The rows of R fall into 3 groups, and each row is roughly a mix of its group's hidden directions.
R:
[[ 34 -16   7   6 -31  23  28 -27  10  20 -12]
 [-39  32   5 -24 -11 -19  28  14   6 -19  -8]
 [ -3  -3  16  -1 -10   9  49  18  11  36  21]
 [ 15 -16 -15   2  -4 -23 -54 -21 -19  10   8]
 [ 11  18   0  11   7  13  14 -20 -15  13 -58]
 [ -8  12  12   4  47   7 -28  10 -13   6  37]
 [-18  19   3 -26 -48 -28   4   7   6  -5  23]
 [ 26 -12  -3   0 -40   0   2 -47 -12  15   1]
 [  4  23   5  12 -19  19 -36 -31 -21 -27  16]
 [ -6 -36  26 -24   4 -13 -18 -22  33   9  18]
 [-40   3  -6 -21 -11 -39 -12 -12 -27   2  18]
 [-17   7   8 -24 -20  -7  13  27  41  33  -7]
 [  3   1  18  13   6  27 -12  35  32 -20  32]
 [ 10  14 -18 -10  -3   0 -33 -10 -18 -45  28]
 [ 19  -4  -6  26  39  31 -24   1  -9 -29   8]
 [ -6  31   2   6  -1  -1  -6  13 -35 -33  39]
 [ 20   1  12 -10  16  30  47 -16  17  20 -12]
 [-15 -14  21  54  18  20   7  22   2  10   4]
 [  7 -15  14 -10  22  28  24 -40  19 -10 -24]
 [  7  33  29  -8 -13   0 -44  -3  16  24  -7]
 [ -8  28  20  36  12  19   5  31 -23 -16  16]
 [  7 -40 -11   8 -17  13  51  -9  -2   6  -9]
 [ 16  27 -19  26  -7 -12 -11  21 -47   5  -1]
 [ -6  14   0 -11 -41  -5 -28  12  25 -32  21]
 [ -7 -28   3  -9  16  16   1 -18  16 -42  36]
 [ -3  26  -3 -10 -10   4  17  13  20  30 -49]
 [ 15 -22 -37  18  -6   1  -3 -14 -20 -45  -2]
 [-16  21  24   4  -6  -7  43  20 -13  34 -12]
 [-13 -43 -23   0  -9 -26 -15 -34   0   2  21]
 [ 26  18  -8  -1   6  28 -37   4  14 -37 -16]
 [  9   8  22 -14  30  12  43  23   2  31   1]
 [  4 -33  27   6  12  16  35 -27  -3   5  28]
 [ -2  14  15 -22   6   1  21  26  -2  -5  55]
 [ 32   7   6  -4   6  12  41  13  -2  35  27]
 [-39  26  29 -16   5   0  14  32  19  15  -5]
 [-30  -3  -6 -18   0   8 -16 -11  36 -32 -33]
 [ 22  26   4  17 -23  24 -31  -6  11 -32 -21]
 [-17   2  21  17   3  39  13  38  23  -7 -18]
 [ -3  23   3   7 -14  28  26 -28 -17 -38  19]
 [ 43   3  -4   5  30  26  22 -21 -20  -8  13]
 [ -9 -13  -6 -17  15  29  16  -8  30 -42  21]
 [ 14 -21 -20 -23  -7 -47   9  -6   6  29 -15]
 [ 24  18  32  17  -4  45 -21  -9  11  14   3]
 [ -9  14  27  -5   1  23  46  20  27  16  -9]
 [ 14  18  16  -7   6  27 -10  36  27 -25  28]
 [ 30   3  12  -8   0  -3  26  15   2  48  28]
 [-14 -17 -25 -21 -23 -47   4 -21 -20   2  -1]
 [-26 -16   3  26  -7  15  34   6 -20 -23  33]
 [ -9  37  24 -11 -27   2  13  39  13  -6  16]
 [ 15   1   2 -30  20   9 -15 -28  35  -3 -35]
 [  5   8 -14  24  27   5  -7 -20 -51 -14 -13]
 [ 40   7   5  14  19   5   5 -28 -34  19 -24]
 [ 10 -37 -24 -30  -2 -12 -18 -30  24  -1  12]
 [-43 -15  -7  -6  32 -16  12  38  -6  -1   8]
 [-16  10  -5 -32  -8   8  10  20  53   5 -15]
 [ -5  14 -18  18 -18 -25 -26  34 -30  -5  23]
 [ 33  10   1  -3  21  13  34 -32 -10   2  31]
 [ 25  13  -7 -20  24  21  -1 -25  19  -5 -43]
 [ -4   8  10 -22  -1  -5  14  20  -1  -9  61]
 [ 30  38 -18 -14   8 -24  -1  -1  17 -33 -17]
 [  9 -34 -27  15  20   2 -32 -34  -7 -16  -1]
 [ -5   8 -18   7  14  16 -16 -23  -9 -46 -34]
 [ 24  -6 -10 -13 -25 -28   2   4  27  20 -41]
 [-24  14  25  11  -7  -7  30  31 -10  11  37]
 [-15  13  -2   6  36  13  22  39  12 -31  -2]
 [ 13 -27   7   9  34   4 -30  16   4  41   8]
 [-57  21  14  -4  -6  -1 -19  15 -14 -15  12]
 [-42 -31  15   8  -2  14  16 -20  11 -32   5]
 [-35 -17 -18 -13  26 -31  10   8 -25  -1  25]
 [  6  -9 -23  -9  24 -11  -5 -28 -41 -16  29]
 [-16  13 -25  25   0  16   6   9 -29 -47   0]
 [ 17 -24 -19 -10  -2  10 -41 -14  36 -24   3]
 [ 41 -34 -21  15  33  -2 -17  -1  -4  12   6]
 [-14 -10  -6  23   2  18  26   7 -22 -34  40]
 [ 22  21 -21  10  -3   5 -15 -20 -12 -53   2]
 [-43  13  -8 -11  14 -25 -21   6 -26 -20  23]
 [ -3  -7  -4  -2  21 -15  32 -21 -36  34 -22]
 [ 22   4  13 -12  13  32 -10  29  44 -12   7]
 [  2 -24  11 -21  17  -4  37   4  21  43   3]]

Here is one row of each group, with its name. Which group are the others in?
[-31  33  20   8  14  26 -17   9 -12 -27  23] -> <83>
[ 18  20   1   8  11  28 -30  17   3 -44  18] -> <88>
[-12  -8  -2 -20  -1  18  27  20  35 -15  40] -> <102>

[ 42  -1  -8   7  -9   3 -21 -46 -18  -1  16] -> <83>
[-30   0   3  30 -49 -16 -18   4  10  -5 -12] -> <88>
[ 27  37 -19  13  -6  -9  -3  26 -31  22 -12] -> <102>
[ 24   8 -16 -34  11  -8 -33  14  29 -10  27] -> <102>
[ 12 -44  -6  12  43  16  -5 -10  12   5  20] -> <88>
[28 13 20  2 34 23 21 18 29 21 -1] -> <83>
[-11 -12  26  33  25  17  26  27   6  24  10] -> <88>
[-37  27   5 -12 -34 -19 -27   3  -1 -18 -15] -> <83>
[ -9 -24  -4  16  51  13 -10  28  -9   0  21] -> <83>
